In the data rows, the value 128 means zero.
Some points, one per row:
[129  57  40  82 115 174 113 162  88 109 123 158 117  86  90 180 179 109
 132  95 130  98  79 138]
[136  99 118 121 123 135 113 129 156 164  83 155  89 115  98 146 109 122
 116 140 159 119 131 144]
[126 167 150 131 146 109 157 105 129 163 139 126 144 127 131  81 101 136
 114 101 120 105 147 110]
[166 106  62  82 123 134 136 151  94  93 122 179 106  95 138 100 187  89
 177 100 158  96 103 120]
[104 122 225 187 131  68 106  94 203 230 154  56 137 204 205 106  50 212
 101 144  92 160 183 157]
[ 84  99 237 231 123 100  90 113 192 223 169  52  61 175 111 181   0 187
  39 100   0 202 138 206]
[100  52 221 208  80  40  62 126 181 206 195  46  85 184 119 155  31 181
  97 165  36 173 141 189]
[110 112  66  58 158 192 124 135 106  66  88 168 130  90 137 110 203  99
 176 155 196  91 139  87]
[137  82  92  95 139 158 137 129 108 132 118 155 114 110 123 163 130 114
 104  97 117 140 111 157]
[151  46  37  62 115 166  97 175  97  89 113 168 118  93  65 149 194  92
 169 145 187 105  76 152]
[115 143  96  80 177 183 138 110 101 100  96 157 159 101 134 119 151 125
 151 126 168 107 139  89]
[127 148 121 106 114 135 139 137 137 154 122 136 109 139 109 153 129 127
 123 154 121 122 111 153]
[148 134 160 148  81 129 136 147 140 118 139 115 139 156 120 111 127 120
 145 165 144 129 119 163]
[112 103 222 215  96  72 104  89 199 208 182  74  91 160 136 151  52 191
  66 135  46 188 124 154]
[ 88 237 240 221 138  45 113  50 215 213 136  73 229 202 219  71  49 220
  93  96 119 181 197  40]
[163 165 126 113 153  92 130 159 118  90 134 113 143 157 101  75 113 129
 178 134 205 136 134 141]
[116 160 133 144 157 114 139 118 146 138 128 110 157 165 161  87 131 128
 137  98 167 125 157 108]
[119  88 114 122 122 149 107 132 163 141 144 126 102 134 118 163 126 131
 125  99  88 127  87 154]
[ 93 130 152 134 146 141 106 101 136 110 157  99 166 151 160 128  92 140
 141 142 137 136 148 119]
[153 149  71  93 158 135 137 141 108  78 142 133 169 128 120 116 166 102
 172 107 197  90 119 108]
[149 136 112 161  99 119 151 112 131 125 145 135 137 119 131 135 149 111
 123 126  56 129  85 163]
Here are 12 more points, each followed by its number:
[119 153 138 122 154 164 167 141 154 135 133 145 115 122 123 144 136 110
 103 120 108 133 104 165] 0
[150 147 133 132 125 116 130 149 117 149 131 132 102 104 122 114 126 136
 118 115 144 116 125 125] 1
[ 85  90 220 217 100  30 120  49 199 208 196  39  95 206 173 158  43 197
  70 103  13 187 120 158] 2
[121 116 124  85 151 149 121 138 134 117 110 139 131 107 138 140 141 123
 124 139 151 124 146 141] 3
[150 113  83 111 138 168 161 158 101  86 125 162 102  97  85 136 190  75
 163 140 154 113  71 118] 4
[ 96 215 190 181 181 146 136  89 188 163  96 148 172 153 214  90 100 183
  84 125 146 136 160  74] 5
[ 73  88 182 173  91  87  96 116 142 177 129  86 100 145 129 168  62 128
  99 129  41 184 142 143] 6
[139 124 123  96  98 104 132 148  67  97 123 158 136 102 110 136 151  90
 148 155 153 129 123 117] 7
[127 112 105 155 126 143 141 133 152 118 141 118 134 126 131 121 150 118
 136 145 109 128 129 107] 8
[199 122  44  99 117 112 143 172 101  77 102 187 156 102 114  78 236  98
 176 143 215  82 101 107] 9
[172 140 144 147  99 111 146 138 135 151 125 118 105 123 117 114 143 129
 126 124  98 124 111 132] 10
[100  83  82  71 119 155 148 164  81  93 121 140  89  96  97 154 159  63
 128 170 112 115 127 136] 11
Which of these numbered points is nearest to each point below, looking only along the 3 directions in which the first points spread most? Its number follows each.
[118 208 178 178 168  98 132  99 159 139 123 118 216 183 209  70 108 199
 121 113 164 155 173  95] > 5
[135 122 255 253 124   0  86 137 193 243 195  47  88 204 111 119   0 213
  65 126  58 191 202 209] > 2
[131 100 160 134 136  86  98 151 140 148 166 110 110 157  78 140  51 128
 118 126 118 144 152 174] > 10
[113 140 173 178 117  90  97 114 165 131 140  94 136 148 148 102  90 140
 131 148 112 147 145 101] > 10
[144 147 106 116 136 121 130 121 120 132  98 144 135  90 107 122 150 140
 156 136 154 121 114  98] > 3
[154 112  58  64 102 163 141 175  87 106  91 180 121  78 103 141 181  66
 157 133 164 105 117 129] > 4
[ 66 203 178 131 171 128 148  88 129 122 116 131 189 167 191 106  87 160
 128 122 134 118 194  75] > 5
[163  92 102 117  87 123 137 193 106 123 154 148 101 123 108 126 157 106
 127 129 183 139 126 166] > 7
[122 240 158 106 205 138 204  82 108 111 126 145 178 157 193  93 102 144
  88 103 113 111 168  57] > 5
[157 217 148 164 123  95 161 133 124 148 122 159 132 173 129  87  84 143
 153 100 184 112 140 124] > 1
[173 153  79  63 105 137 161 132  93  78 100 153 132  79 130 113 219  94
 187 133 196 113  85  87] > 9
[ 84 197 106  85 182 206 149 121 109  62  97 184 165  82 121 146 170 105
 110 134 141 110 124  48] > 3
[ 60 189 171 144 227 202 153  91 146  84  81 168 209 137 191 102 109 156
  93 120 177 124 178  63] > 5
[ 80  98 241 228 106  93 104  97 156 200 168  75  97 183 158 145   0 194
  55 144   5 194 163 198] > 2
[133 229 186 144 218  93 135 111 155 141 126 137 199 176 145  80  87 167
 133 105 200 123 191  92] > 5
[159 117  82 113 124 165 163 172 118  89 139 167 140 108 126 122 158 107
 122 133 167 102 135 158] > 7
[ 97  77 157 167 125 107  74 112 176 209 159  45 118 149 164 159  64 174
  92 112  59 155 136 155] > 6
[ 90 135 186 198  68  87 128  79 170 164 166  91 110 151 141 150 115 159
 105 176  35 180 113 122] > 6
[122 132 109  95 141 183 116 117 132 145 128 162 127 130 144 147 135  83
  96 122  99 135 128 181] > 0
[161 106 117 127  76 126 131 144 115  98 117 118 127 117  94 126 192 108
 169 155 147 122 104 114] > 7
[125 116 131 117 135 130 131 144 100 114 116 138  85 131  96 139  62 124
 135 129  94 128 173 175] > 10
[139 109 145 123  75  92 114 156 150 104 139 104  95 115  84 165 165 144
 147 149 104 145 104 138] > 10
[117 149 152 143 144 140 119 117 147 160 108 110 101 123 106 124  96 137
 102 145 102 141 143 112] > 10
[147 126 118 141 135 127 107 129 105 135 152 133 163 147 117  90 108 141
 154 135 127 122 101 131] > 1
[166 143 133 150 143  57 140 149 130 143 134 132 145 163 124  97 116 159
 148 111 181 135 136 148] > 1
[141  88  55  94 112 163 119 147 105 112 135 141 110  86 104 158 170  92
 138 123 119  97  73 184] > 11
[136  62  58  97 120 187 130 168 109 113 129 142  95  87 109 153 176  67
 108 130 113 110  82 148] > 11
[112 116 183 129 157  99 104 102 155 130 116  91 178 137 161 118 125 159
 131 139 120 169 113 121] > 10
[157  98  89  88 106 160 167 149  99  98 132 134  95 105  75 153 153  80
 145 152 116 118  62 184] > 11
[ 58 134 245 219 151  94 116  97 171 213 162  60 124 179 154 173   5 225
  54 102   8 158 182 158] > 2
